The rows below come in pairs that one turn or mirror swaps. Which row does each named row swap with?
The rows were stretched afterwards, more along some directions than others.
j_816: [ 0.55  0.93 -0.51  2.50 -1.68 -1.22  0.21  0.60  1.76  0.75 -0.74  2.89
  0.03  1.18 -0.51  1.19]
j_909: [ 1.12 -0.36  0.30  0.83 -1.10 -0.07  0.23  0.24  0.07 -0.48  0.43  0.83
  0.26  1.13 -1.05  0.20]
j_593: [ 1.13  0.08 -0.29 -0.05 -1.01 -0.04 -0.66 -0.73  0.49 -1.80 -0.52  1.54
 -0.76  0.74 -0.77  0.15]
j_394: [ 1.95  0.35  0.75  1.21 -1.03 -0.26  0.74 -0.74  0.81  0.60 -0.14  2.09
 -0.39  0.90 -1.24 -0.51]
j_524: [ 1.17 -0.16  0.17 -0.06  0.21 -1.37 -0.23 -0.38  0.38 -0.10 -0.64  1.61
 -0.54  0.80  0.41 -0.02]
j_742: [-0.42 -0.33 -0.62  1.59 -1.46  0.40  2.39 -0.20  1.22 -0.12  0.18  2.17
 -0.89  0.22  0.10  3.55]
j_126: [-0.47 -0.07  0.31  2.47 -1.06 -0.69  1.03  1.43  1.23  0.41 -0.86  1.08
  0.38  2.40 -1.32  1.52]
j_320: [ 2.31  0.56  0.06  1.10 -1.92  0.14  0.70  0.52  1.75 -0.57 -1.08  1.94
 -0.93 -0.18 -0.83  0.56]
j_783: [ 1.07 -0.12 -0.30  0.99 -1.13 -0.08 -0.24 -1.71 -0.02 -0.19  0.12  1.50
 -0.48 -0.33  0.77  0.06]
j_360: [ 1.28 -0.46 -0.09  0.70  0.20 -1.21 -0.27 -0.40  0.85  0.27 -0.46  0.53
 -0.45  0.99 -0.35 -0.79]
j_740: [ 1.24 -0.64  0.68  1.08  0.79 -0.39  0.41 -0.94  0.99  0.60 -0.63  1.69
 -1.41  0.49  0.38 -0.12]
j_357: [ 0.59 -0.13  0.41  2.03 -0.80 -0.93 -0.58  0.54  0.54  0.84 -0.08  1.07
  0.80  2.26 -0.76  0.94]
j_780: [ 0.65  0.27 -0.36  0.75 -0.02 -0.01 -0.68  1.15  0.28 -0.50 -0.81  0.61
  0.12  1.20 -0.55  0.81]
j_13: [ 0.92  0.61 -0.31  3.05 -1.54 -1.20  0.21  1.17  1.71  1.09 -0.82  2.99
 -0.09  1.40 -0.07  1.08]
j_702: [ 0.72 -0.49  0.42  0.83  0.23  1.00  1.40 -0.07  0.10  0.93 -0.73  1.18
  0.23  0.83  0.23  1.26]
j_230: [-0.56  0.63 -0.44  1.93 -0.56 -0.24  1.18  1.02 -0.05  0.33 -0.14  0.74
  0.38  2.50 -0.01  3.03]
j_547: [ 0.90  0.35 -0.46 -0.35 -0.38 -0.28 -0.40 -0.18  0.45 -1.67 -0.64 -0.23
 -0.62  0.98 -0.99  0.57]
j_195: [ 0.84  0.45 -0.19  2.42 -2.47 -0.21  1.65  1.14  0.80  0.66  0.36  2.15
  0.26  0.68 -0.92  1.63]
j_860: [-0.65 -0.11 -1.23  0.59 -0.10 -1.26  0.69  1.20  1.16 -1.22 -0.42  0.67
 -1.59  1.47 -0.91  2.69]
j_913: [ 0.66  0.36 -1.45  1.32 -1.62 -0.51  1.70  0.90  1.58  0.70 -0.20  2.48
  0.15  0.39 -0.05  2.60]
j_746: [ 1.42  0.39 -0.84  0.01  1.00 -1.57 -0.06  0.50  1.80 -0.12 -1.24  2.67
 -2.07  0.99 -0.25  0.88]
j_685: [ 1.49  0.61 -0.98  0.83 -0.86 -0.87 -0.47  1.81  0.78 -0.70 -0.81  1.06
 -0.38  0.52  0.08  0.66]
j_382: [ 0.15  0.97 -0.94  1.86 -2.48 -0.61  0.94  0.47  1.67 -1.61  0.34  2.23
 -0.56  1.66 -1.44  2.50]
j_709: [ 0.90  0.10  0.06  1.13 -2.14  0.14  1.42 -0.39  1.43  0.27 -0.14  3.48
  0.45  1.90 -1.10  2.75]
j_255: [ 1.00  0.39  0.33  2.07 -0.12 -0.97  0.04  1.72  1.31 -0.30 -0.60  1.17
 -0.37  2.59 -1.22  0.25]
j_453: [ 1.30  0.55  0.20  1.17 -0.20 -0.87 -0.11 -0.75  0.23  0.05 -0.50  2.03
 -0.66  1.95  0.37  0.22]
j_998: [ 1.91  0.54 -0.23  0.17 -1.44  0.23  0.49 -0.97  0.78 -0.20  0.32  2.71
  0.03  0.32 -0.90  0.81]
j_840: [-0.44 -0.06  0.32  2.17 -1.17 -0.16  1.30  0.50  1.25  0.20 -0.74  1.15
  0.07  2.45 -1.42  2.06]
j_244: [-0.79  0.52 -0.90  0.33 -0.32 -0.57  0.87  0.33  0.30  0.12 -0.11  0.55
  0.47  0.88 -0.12  3.36]
j_838: [ 1.63  0.70 -0.09  0.36 -0.39 -1.30  0.01  0.52  1.49 -0.41 -0.98  2.38
 -0.89  1.33 -0.85  1.39]
j_328: [-0.48 -0.34 -0.86  1.72 -1.69 -0.67  0.57 -0.45  0.97 -0.02  0.35  1.91
 -0.52  0.74 -0.39  1.81]
j_182: [ 0.84  0.20 -0.10  2.12 -2.04 -0.32  0.16  1.77  0.89 -0.86 -0.47 -0.44
 -0.37  0.32 -0.96  0.91]
j_693: [ 0.87  1.44 -0.83  2.29 -2.00 -0.80 -0.24  0.40  0.31  0.11  0.19  0.85
  0.14 -0.33  0.36  0.70]
j_98: [ 1.20 -0.10  1.01  1.00 -0.85  0.50  1.77  0.46  0.35 -0.27 -0.81  0.77
 -0.14  1.29 -0.77  0.27]
j_434: [ 1.41 -0.36  0.44  0.75  0.78 -0.08  1.02 -0.13  1.54  1.80 -1.23  3.29
 -0.47  1.41 -0.34  0.48]
j_233: [-0.53  0.31 -0.59  1.35 -1.24 -1.29  0.32  1.75  0.69 -1.14 -0.15 -0.03
 -0.21  1.75 -1.22  3.03]

j_838 is swapped with j_233
j_182 is swapped with j_320
j_693 is swapped with j_98
j_909 is swapped with j_998
j_394 is swapped with j_195

